In the data rows, 128 means zero.
A hidden rule labels the rows of this table. It goes by one to three of the table's principal directions, not those with the most spread.
[126 126 140 118 148 138 140 153 121 157 158 118 150 102 137 114 143 114 119 125 133 132 126 123 136 135 136 130 132 140 120 153 117 117 98 143 126 133 127 139 128 127 143 132 119 118 137 109] 6
[118 118 115 134 86 100 129 144 122 109 98 114 146 131 135 144 135 147 147 120 132 119 117 150 95 142 130 127 155 115 155 132 136 121 122 100 110 114 104 166 148 126 119 131 122 127 130 166] 3
[136 137 105 140 150 156 99 138 86 164 162 138 115 140 116 131 93 160 180 127 146 93 111 98 88 96 109 179 104 117 91 127 137 158 187 127 145 150 153 151 99 107 141 141 141 147 121 112] 2
[116 138 146 131 126 127 141 74 145 98 117 130 136 109 103 101 152 90 99 142 122 150 141 121 152 107 107 83 148 117 130 111 115 104 107 109 128 124 124 98 149 138 134 151 120 130 125 108] 6
[126 136 141 112 99 97 133 111 137 69 99 126 176 123 110 105 165 83 109 119 117 116 128 143 125 112 121 96 115 116 180 116 183 84 119 83 120 132 102 108 179 141 74 161 94 123 104 116] 1
[110 121 127 152 121 129 133 83 145 114 113 109 150 121 102 132 153 112 100 143 132 171 132 125 114 122 92 90 134 113 109 102 102 106 109 102 128 111 124 126 155 139 160 137 132 130 133 131] 3
[87 122 133 141 124 143 143 103 124 120 117 106 133 127 136 125 147 104 130 138 125 165 130 119 131 138 113 81 188 129 112 122 99 119 106 111 113 95 132 122 137 144 149 115 128 141 135 153] 1
[142 110 127 111 83 87 167 153 133 99 94 135 137 127 144 126 123 142 131 122 134 121 133 155 131 126 153 123 154 135 170 120 144 115 118 137 114 109 105 140 120 137 109 134 107 127 140 168] 6
[142 147 140 102 114 128 161 134 110 103 146 113 119 182 114 109 129 108 150 96 126 118 135 143 113 140 170 111 109 126 152 108 220 93 161 146 118 115 119 68 107 152 73 123 106 144 117 135] 8
[139 142 125 128 104 104 107 110 119 106 114 144 76 128 127 114 123 139 144 120 146 93 124 124 101 126 121 140 178 87 137 117 122 144 148 129 117 131 128 163 134 118 134 153 140 120 120 137] 4
[144 125 133 128 140 134 127 155 118 158 160 119 147 120 119 118 112 150 136 114 125 103 120 146 147 117 139 158 111 130 120 151 134 114 122 133 127 137 125 146 112 111 134 121 124 127 125 110] 8
[117 124 123 90 165 160 167 186 113 173 188 115 142 163 139 135 135 93 150 120 107 145 140 124 126 167 182 140 63 178 139 152 196 111 149 174 153 117 148 68 96 163 108 103 128 147 141 124] 7
[130 110 130 104 110 100 182 147 141 95 105 138 152 124 123 121 144 110 108 145 135 151 140 139 116 134 139 113 122 149 169 113 145 111 106 148 128 98 108 127 133 161 127 161 112 124 149 149] 6
[135 121 113 152 112 145 114 126 112 123 107 119 97 138 163 139 101 152 151 104 147 135 117 115 129 137 135 119 174 126 98 103 122 144 145 136 118 103 147 120 100 121 128 92 124 130 121 158] 8
[80 112 131 155 115 149 111 110 141 115 97 136 63 162 156 148 114 135 157 145 106 142 107 136 167 168 131 90 191 135 110 122 91 178 121 123 113 87 155 136 112 143 153 64 166 134 127 175] 1
[150 141 136 131 94 88 107 134 121 153 154 114 139 109 109 117 145 160 140 104 135 74 117 147 99 113 125 158 125 76 139 158 144 96 139 94 129 183 109 182 150 94 130 155 128 120 123 103] 6
[137 157 112 139 134 135 105 66 133 107 98 138 136 78 102 127 145 100 82 139 159 167 145 101 96 126 104 104 125 111 115 100 86 149 96 134 117 133 103 104 158 115 130 171 121 104 129 94] 8
[104 106 131 133 162 161 145 118 156 139 128 131 131 132 130 141 132 98 98 163 116 189 146 124 165 150 118 95 127 166 103 118 83 141 98 150 132 94 142 91 120 150 166 100 145 135 143 139] 6
[97 129 148 122 119 124 128 114 131 116 128 120 151 139 117 118 156 98 123 138 106 126 110 139 131 138 127 109 114 126 141 134 154 120 112 101 121 127 118 141 153 147 110 130 124 127 123 122] 5
[113 130 134 118 112 110 140 115 143 127 135 131 132 124 104 124 156 107 121 139 115 130 124 144 117 143 138 120 107 115 153 136 143 116 116 121 136 132 115 139 148 144 134 144 138 121 140 119] 8
[112 130 126 142 112 107 106 92 169 111 83 123 132 67 150 142 158 108 79 124 115 155 129 134 153 146 125 98 170 111 149 145 66 124 70 101 125 128 111 144 181 119 135 116 128 89 134 129] 5
[111 135 127 145 101 117 125 109 126 109 103 118 105 111 140 128 155 130 128 122 137 145 129 113 122 145 123 88 171 115 126 125 112 126 109 118 124 121 136 128 141 132 142 134 135 122 131 131] 8
[118 108 107 141 120 136 108 107 142 132 70 151 82 77 188 144 107 129 99 142 140 166 135 120 185 155 140 111 208 149 101 118 24 198 69 176 102 88 142 142 109 118 162 87 141 103 144 162] 5
[139 122 115 112 125 112 144 169 113 146 138 130 158 115 123 130 127 144 136 127 134 112 131 141 116 114 139 157 95 141 145 146 139 122 121 143 128 138 118 148 122 122 126 146 120 129 136 122] 8
[132 134 133 130 152 144 90 130 147 163 148 133 103 115 144 134 119 127 116 113 104 110 122 142 183 138 147 144 114 127 118 160 103 143 114 139 132 151 145 124 126 106 129 80 145 107 116 102] 5
[136 140 144 100 115 109 160 139 109 127 157 132 128 128 105 92 143 118 141 122 131 99 128 133 118 115 149 135 113 119 151 136 176 103 135 143 131 141 123 134 119 140 118 167 117 133 133 105] 3
[66 139 138 157 126 127 93 97 133 119 128 123 144 105 84 125 182 109 133 154 106 117 90 130 112 121 81 98 110 99 130 157 107 132 91 63 131 147 132 188 190 132 164 152 158 114 117 85] 2
[85 127 142 158 158 171 123 61 153 102 94 130 126 129 123 137 144 88 87 174 127 206 136 94 148 132 77 54 156 147 81 93 60 159 94 113 120 101 138 88 144 147 158 114 138 134 131 131] 6
[78 128 153 170 102 136 83 53 137 109 87 118 101 100 140 110 144 116 113 135 111 131 94 136 195 124 100 70 215 98 88 124 56 154 66 89 89 112 140 173 152 117 155 90 140 112 110 127] 2
[158 125 102 107 140 130 137 155 136 170 142 152 119 97 150 146 112 130 118 126 140 140 152 120 132 140 166 159 97 152 135 140 114 148 134 180 151 146 130 98 101 117 129 122 130 119 152 121] 8
[146 120 122 109 169 164 197 149 111 135 156 109 168 147 127 126 123 105 111 129 151 195 156 85 98 123 138 121 77 179 106 90 173 94 151 176 156 98 139 51 87 169 121 147 95 151 151 129] 7
[139 129 121 101 140 124 136 158 130 113 110 145 161 124 140 139 127 110 110 132 129 133 134 131 121 129 144 137 80 161 160 130 147 144 115 146 122 133 107 108 136 133 83 135 104 116 126 125] 2
[154 132 140 99 115 85 157 121 157 147 149 118 151 122 109 125 145 123 89 125 113 126 162 156 130 118 145 146 100 111 160 143 139 79 129 130 139 162 99 120 142 124 117 144 119 129 146 123] 7
[134 140 141 138 129 137 118 97 118 100 124 143 94 149 107 104 115 129 138 133 140 112 118 117 127 108 108 117 140 111 108 96 136 143 147 130 119 124 139 125 115 130 130 142 132 133 111 117] 6
[129 129 114 122 142 144 141 135 118 135 133 126 137 127 138 135 127 114 130 127 138 151 140 106 111 130 133 125 118 145 122 120 135 127 140 143 138 121 135 96 118 136 123 131 120 135 135 131] 1
[83 107 139 165 95 128 122 76 160 106 66 109 126 103 157 141 144 121 92 138 108 179 117 148 197 147 120 56 201 132 108 119 54 139 53 104 98 87 127 138 146 133 150 71 131 115 133 162] 8
[106 143 127 130 139 147 101 118 126 143 149 125 102 133 130 130 147 100 143 121 120 123 120 118 118 151 132 116 131 114 122 142 132 135 136 121 133 139 145 117 143 129 132 111 147 123 118 113] 1
[128 105 130 152 135 133 138 118 140 128 123 115 157 139 109 135 112 150 117 142 126 145 126 139 138 97 91 128 127 129 102 110 101 111 127 106 128 111 128 146 126 127 159 120 128 141 130 144] 2
[108 142 151 106 140 141 149 122 127 104 141 116 136 172 125 115 155 75 129 123 108 140 136 122 127 136 138 88 111 141 145 121 186 101 144 118 127 127 132 65 139 159 83 119 112 144 113 126] 1
[139 149 166 122 158 133 150 98 152 129 186 98 200 161 53 111 168 91 94 132 109 139 145 129 102 89 92 109 32 110 130 122 192 41 159 72 159 179 108 70 167 139 106 163 108 149 116 72] 6
[109 125 122 129 139 142 121 111 137 132 132 121 144 115 128 130 153 85 115 134 127 155 128 113 112 146 118 111 130 126 124 122 125 118 123 116 139 118 132 116 154 141 138 131 130 123 130 123] 1
[106 132 119 117 162 143 127 152 133 157 144 140 169 88 116 140 143 109 116 152 112 139 127 130 134 134 134 141 74 159 144 172 104 147 87 132 139 143 115 134 146 125 134 138 134 114 142 93] 3
[113 147 124 117 129 128 116 128 103 145 156 123 139 143 96 122 141 122 156 134 120 103 130 134 97 133 127 143 103 116 135 148 158 129 145 114 123 147 118 133 138 123 118 152 140 147 121 110] 3
[134 152 137 177 89 112 78 37 126 91 86 126 84 95 107 104 126 158 112 114 146 108 106 122 145 85 85 101 188 61 89 96 78 138 111 94 104 139 134 169 144 96 150 141 134 109 105 103] 7
[173 144 63 97 151 156 108 165 88 177 128 159 72 101 200 156 79 131 152 106 178 143 177 77 95 167 182 177 161 160 113 124 100 200 166 227 127 126 143 63 70 98 106 116 127 130 143 150] 3
[193 143 111 112 138 138 155 130 111 108 124 124 128 162 140 135 87 140 123 101 168 152 171 94 82 115 140 143 116 139 121 73 176 111 196 163 136 125 117 39 88 126 74 144 89 150 127 150] 2
[140 107 144 113 110 99 123 191 132 150 157 127 122 153 138 123 121 158 156 108 101 62 108 177 160 140 157 170 114 123 157 168 169 107 138 124 129 142 134 176 121 121 122 102 139 125 117 135] 1
[153 142 125 122 120 86 116 143 118 130 125 139 136 93 116 121 134 167 122 129 141 88 138 125 108 90 106 166 118 108 146 154 109 126 125 119 130 174 114 177 145 97 132 183 128 120 128 100] 4
[106 132 117 139 158 170 103 129 107 149 128 142 84 137 152 139 96 140 156 145 124 135 132 108 159 150 131 132 160 156 91 138 87 191 130 154 118 111 155 113 92 118 142 96 155 144 126 137] 2
[129 109 138 146 137 140 117 109 164 157 133 132 104 115 145 138 121 131 100 136 120 149 122 130 172 140 126 122 141 126 95 126 77 140 110 138 140 129 146 137 119 124 169 87 147 113 139 130] 6
[141 140 111 95 153 124 137 172 120 150 154 139 137 144 112 148 137 126 130 141 132 129 155 127 82 152 144 160 56 152 152 148 154 141 140 163 138 149 115 106 127 132 115 155 140 133 138 113] 3
[185 134 84 93 181 156 90 208 102 196 171 168 82 112 184 145 75 143 160 104 156 90 157 100 121 147 169 215 119 157 121 159 116 182 176 208 144 156 156 99 79 87 119 112 140 122 124 119] 1
[132 89 137 132 90 104 168 101 170 88 67 123 138 131 160 136 127 118 80 141 130 185 147 140 162 137 126 82 187 142 132 80 98 110 103 130 116 81 114 110 127 152 131 105 107 130 146 194] 1
[136 132 115 135 101 128 89 151 112 133 106 147 59 145 178 147 88 173 175 103 127 85 112 139 157 152 167 144 164 129 127 140 127 185 147 148 109 134 146 133 91 102 102 73 144 125 113 153] 8
[129 151 104 125 134 118 100 136 132 117 100 158 129 103 120 155 128 142 124 138 124 116 134 130 121 119 128 139 77 140 159 152 110 170 113 126 128 162 113 120 148 105 102 141 137 112 122 101] 3
[96 122 158 156 130 133 131 69 160 77 103 123 147 142 89 115 154 101 96 156 107 155 115 131 155 98 74 68 122 119 117 97 118 105 108 75 129 115 133 120 164 151 144 133 129 131 113 116] 1
[124 145 111 130 150 142 90 123 127 129 105 159 120 91 143 142 123 121 121 142 138 127 131 107 130 119 114 129 127 139 126 142 77 184 109 133 120 152 126 123 142 102 121 131 133 111 121 107] 6
Which label does each new row get?
[90 146 135 143 144 144 109 124 115 134 149 98 161 143 100 140 157 124 141 128 106 126 102 125 98 135 111 123 77 122 124 154 156 117 125 81 134 146 125 143 160 135 118 130 136 130 117 99] -> 7
[117 134 140 143 111 124 118 100 136 91 104 116 137 140 124 126 137 120 125 118 122 127 108 132 123 119 114 101 139 109 135 112 144 114 129 87 119 125 118 131 153 133 104 121 114 122 112 135] -> 2
[143 112 122 121 142 116 132 160 149 142 132 149 127 121 126 143 116 149 116 142 124 119 128 141 135 126 130 162 90 141 142 142 111 141 123 146 145 137 128 154 124 125 147 131 142 114 139 125] -> 2
[102 121 132 103 115 121 154 155 120 125 119 116 150 143 145 134 153 103 130 135 115 146 138 145 132 167 158 105 129 160 153 142 150 128 98 143 106 106 114 112 131 151 103 116 120 137 136 151] -> 8
[135 124 112 100 103 120 158 142 114 142 123 118 108 153 166 139 112 125 146 113 129 144 162 139 129 167 182 128 171 145 142 123 146 130 144 170 110 102 119 83 92 135 98 98 119 152 145 183] -> 3
[165 110 98 97 156 131 122 222 112 202 192 141 119 140 154 147 99 152 171 112 134 86 140 129 101 153 164 218 91 145 139 167 158 132 184 171 160 149 148 140 94 112 138 120 146 136 137 135] -> 1
[112 124 141 136 101 113 136 124 133 117 118 113 134 130 131 125 138 133 139 121 120 121 116 147 131 127 127 107 169 111 140 138 125 109 117 97 115 124 115 151 142 128 128 117 123 129 129 149] -> 6
[137 131 124 123 187 193 144 106 136 160 162 135 76 164 138 139 100 103 112 141 130 193 161 87 151 165 151 119 101 169 72 92 124 156 157 203 154 101 168 29 67 154 144 90 148 145 144 125] -> 7
[109 120 157 117 127 130 170 120 136 131 165 110 125 151 105 101 161 95 120 130 106 143 122 135 149 146 147 101 101 132 128 122 180 83 123 140 148 110 148 110 119 173 144 129 133 135 137 111] -> 7
[66 119 177 173 118 130 89 69 155 124 136 106 115 139 101 105 161 119 129 148 83 107 88 153 183 119 73 84 185 81 97 147 86 109 100 43 117 132 147 195 173 127 181 99 163 131 106 118] -> 1
[145 96 123 131 152 140 156 153 145 142 137 129 121 158 132 145 102 148 121 152 140 164 161 126 129 143 111 138 148 154 106 110 96 126 144 155 137 96 136 110 99 136 173 120 144 151 146 169] -> 1
[144 109 106 115 178 158 169 144 137 147 139 135 162 99 138 137 122 97 94 151 154 197 167 86 109 129 117 133 117 172 112 108 96 121 126 170 157 100 133 81 114 146 159 152 115 133 158 133] -> 1
[139 115 122 107 161 132 171 145 153 147 148 133 187 79 111 128 156 90 75 151 137 181 155 114 116 135 129 130 73 161 142 134 116 100 93 155 161 125 113 104 142 148 154 170 116 113 161 99] -> 6
[113 115 126 136 140 128 148 124 132 114 120 119 158 120 108 127 147 117 111 152 139 160 137 119 103 120 89 111 139 133 123 118 100 113 107 117 127 104 122 143 149 142 164 159 129 133 138 135] -> 1
[86 147 143 140 141 170 119 111 106 124 153 106 120 170 109 121 149 98 155 119 112 133 93 121 121 145 135 89 90 129 105 122 180 130 133 117 123 119 150 103 126 155 113 101 135 134 109 103] -> 8
[110 135 145 112 102 99 162 115 134 77 101 117 190 128 99 117 170 95 105 139 118 143 126 142 104 124 125 92 97 132 177 122 174 94 100 93 119 124 86 121 171 155 85 170 97 127 129 124] -> 3
[123 123 155 152 162 143 134 81 161 120 139 120 204 86 66 108 161 98 58 158 123 166 117 121 146 82 69 101 58 127 101 113 103 90 79 90 149 141 118 133 170 136 164 167 115 110 127 60] -> 8
[158 162 111 119 131 131 118 137 89 141 148 129 124 135 115 129 111 154 157 107 150 102 139 110 85 112 141 158 92 121 125 131 166 136 169 141 130 164 120 102 107 104 92 155 118 141 121 103] -> 8
[133 143 130 135 123 142 144 94 132 107 108 128 95 132 132 126 114 127 119 121 135 158 143 121 149 134 146 93 154 134 117 104 118 137 121 152 118 109 127 75 103 133 117 111 123 130 132 136] -> 8
[215 152 92 103 150 98 85 161 133 161 136 183 122 59 128 137 91 169 106 113 159 71 158 120 115 80 134 223 67 116 153 155 96 160 148 167 150 208 112 138 126 60 111 175 124 94 125 72] -> 1
